In the rows, zero is written as 128.
One turn sends every row of this set to another row. A few are shown first. Where does it send the rows asked after them?
q742: [125 122 111 145 132 110 103 102 142 119 159 158 132 142 148 150 138 120
 141 137  82 143 134  82 153 124 141 124  92 147 118 135 122 134 125 143
 112  56 127 105  94 135 146 130 113 103 132 104 129 129 109]
q249: [100 100 127 103 147 125 134 118 114 141 126 189 134 153 119 119 145 124
 118 146 110 140 142 101 100 124 127 159 110 105 151 113 133 106 114 125
 142 133 151 129 130 105 145 120 120  93  94 131 147 142 151]
q69: [118 124 106 140 142 104 113 106 140 125 155 170 133 130 150 161 141 125
 142 139  92 156 138  88 168 116 139 124  98 142 132 139 129 124 130 130
 104  57 119 118 107 131 154 123 111  95 137 126 127 129  86]
q823: [121 121 125 140 137 111 117 116 152 141 144 155 141 142 162 155 144 119
 133 148  98 134 136  84 159 113 135 109  88 146 131 134 114 120 116 147
  98  60 135 124  92 129 142 126 117 106 138 114 129 131  92]
q518: [117 113 125 129 126  97 155 115 112 158 159 110 146 134 137 124 118 106
 106 108 105 132 125  82 151  98 141 137 140 112 161 117 116 160 111 129
 116  77 125 121 147 131 158  97  86 126 117  99 115 131  91]
q554: [131 107 139 109 130 127 116 127 105 100 159 177 139 136 113 116 120 139
 143 145 162 129 135 106 110 117 131 151  94  86 116 128 131 149 135 146
  99 117 141 142 145 122 151 123 113 134 116 140 103 140 138]
q295: [126 113 133 118 144 119 154 104 120 169 149 140 142 164 122 163 140 125
 111  97  84 120 163 114 132 118 130 122 111 131 128 121 117 126  90  97
 135  83 115 135 147 136 154 131 106 115 100 145  89 119 106]
q983: [105 108 106 101 136 117 128 127 116 142 135 196 126 164  82 123 149 116
 135 137 113 157 132 105 103 133 134 140 119 122 140 104 145 116 106 125
 136 136 151 121 129 126 149 115 114  97 101 120 143 137 140]
q997: [145 114 141 123 123 115 102 117 136 110 152 163 138 123 107 130 121 129
 140 146 153 144 138 114 104 125 112 154  96 103 126 126 134 142 140 154
  93 110 141 111 143 112 140 110 114 137 125 146 113 134 131]
q893: [117 109 108 118 105 135 112 123 130 148 145 142 155 128 129 116 137 103
 137 146 109  90 136 108 125  78 133 165 141 132 147 116 116  97 106 131
 131 118 149 125 144 118 129 102 142 132 120 137 131 182 120]
q998: [115 105 125 128 122 132 112 126 114 130 140 165 161 125 151 118 141 110
 129 147 117  75 142 109 118  76 138 160 119 125 137 117 117 118 125 141
 121 132 153 133 136 119 127 110 158 130 119 152 115 171 122]
q242: [137 130 134 137 127  90 136 126 106 115 114 154 157 151 127 130 119 126
 132 130  89 121 146  65 180 107 133 132 125 132 132  87 135 131 110 131
 128  87 144 127 147 139 128 114 133 107 144 116 108 127  75]
q600: [131 100 124 107 134 122 149 104 120 155 151 131 135 169 131 158 137 115
 127  97  91 116 162 118 128 129 128 135 113 146 113 127 127 128  85 101
 142  77 120 130 138 134 141 135 109  98  96 132  86 116 124]
q284: [134 139 100  99 129 113 125 120 106 130 152 131 138 156 111 145 102 102
 142 119 119 159 130  94 146 109 126 139  92 155  89 138 113 135  99  97
  97 114 138 145 103 111 165 110 117 109 127 121 114 122 102]
q6: [126 126  88 107 114 124  98 124 101 134 146 184 126 137 117 109 171 104
 120 136 124  87 137 123 136 116 113 133 118  96 136 128 132 126 137 155
 115  78 133 150  87 147 152 125 126 135 111 120 115 151 114]
q182: [131 108 138 118 152 129 156 114 119 173 143 135 152 165 133 156 136 127
 125 107 116 129 152 111 128 130 138 128  96 137 128 125 123 134  86 109
 128  82 128 135 147 132 139 133 104  86  99 136  85 106 113]
q923: [124 120 105 126 108 113 103 132 105 134 136 181 120 146 108 126 169 105
 122 145 115  97 144 115 133 120  95 137 130  99 132 119 148 133 133 148
 111  80 140 154  98 149 142 119 117 148 125 117 101 172 107]
q546: [107 101 106 111 108 108 149 114  91 132 148 171 134 131 140 125 158  95
 151 133 122 127 130  93 133  99 156 158 131  87 135 116 148 146 111 155
 132 122 111 160 121 118 177 118 117 116 108 138 113 183 145]
q167: [127 140 108 104 148 107 123 125 115 143 146 139 143 159 115 150 110 111
 144 123 130 153 128  88 144  99 119 108  89 142  95 136 116 148  96 109
  84 107 134 165 111 123 158 111  99 112 130 132 108 120  94]
q738: [117 120 104 119 119 113 103 119 121 143 137 196 120 133 111 109 163 109
 123 152 114  95 138 104 117 113 100 133 125  91 150 135 131 122 132 147
 100  98 138 168  93 131 148 138 117 132 115 114 120 149 119]
q790: [157 115 134 112 134 130 110 121 119 106 141 159 138 133 109 110 111 133
 151 132 150 123 130 114 121 114 106 156  91  97 119 138 124 132 141 148
 100 111 139 127 144 110 145 119 108 145 114 140 123 140 146]
q116: [116 109 110 131 110  97 147 107 105 151 151  98 152 142 147 123 107  99
 112 111  98 130 124  89 131 115 127 138 134 127 153 125 116 167 111 131
 132  82 125 119 133 130 159 101  90 128 102  95 121 143  98]
q117: [143 126 130 131  96 103 132 116 102 119 105 152 149 143 122 122 110 116
 126 125  86 114 145  68 167 110 131 133 128 142 114  97 129 139 110 143
 132  88 138 122 137 139 117 106 131  99 139 112  95 123  86]
q455: [111  99 114  87 136 126 128 128 117 140 128 194 128 152  93 123 148 127
 124 128 110 136 139 101 113 140 127 147 102 108 137 115 148 118 114 129
 142 121 144 124 133 119 144 106 118  95  70 113 147 149 136]
q334: [115 110 127 121 129 102 159 113 110 164 143 111 159 147 153 121 116 101
 123 127  99 145 122  81 141 108 135 120 132 121 164 117 112 159  97 132
 134  86 122 141 138 138 160 104  81 109 110 103 131 141  99]
q411: [124 111 101 121 117 128 111 115 127 129 130 159 166 119 127 118 141 106
 142 130 109  80 141 105 130  78 137 150 126 141 144 114 113 107 116 142
 126 136 138 130 141 119 133 105 159 122 104 128 129 176 134]
q590: [135 104 112 112 112 100 154 109  92 123 141 154 138 134 139 128 157  87
 145 123 121 134 122 117 134 100 157 159 114  91 133 110 143 152 130 160
 140 114 121 133 120 119 180 109 121 107 100 148 120 172 157]
q544: [120 115 112 122 112 125 141 104  85 132 153 147 137 131 133 147 158  95
 155 128 123 142 132 121 136 111 159 170 123  97 137  99 138 145 110 149
 146 117 113 137 124 128 176 124 118 113 111 155 108 174 153]
q945: [129 133 108 106 138 111 138 130 114 138 153 152 154 160 114 148 111 109
 145 116 125 155 140 103 154  92 133 133 100 152 100 140 112 138  88  88
  90 106 140 137 112 110 176 112 107 120 133 137 116 123  88]
q153: [132 132 137 138 115 108 136 117  96 132 106 149 164 142 145 137 117 121
 137 130 102 113 141  62 173  96 147 125 121 136 121  93 128 134 105 140
 125  81 135 140 137 137 120  94 118  92 137 121  91 146  82]

q823 goes to q182
q983 goes to q893
Now these:
q411 goes to q790
q742 goes to q600
q518 goes to q69
q546 goes to q738

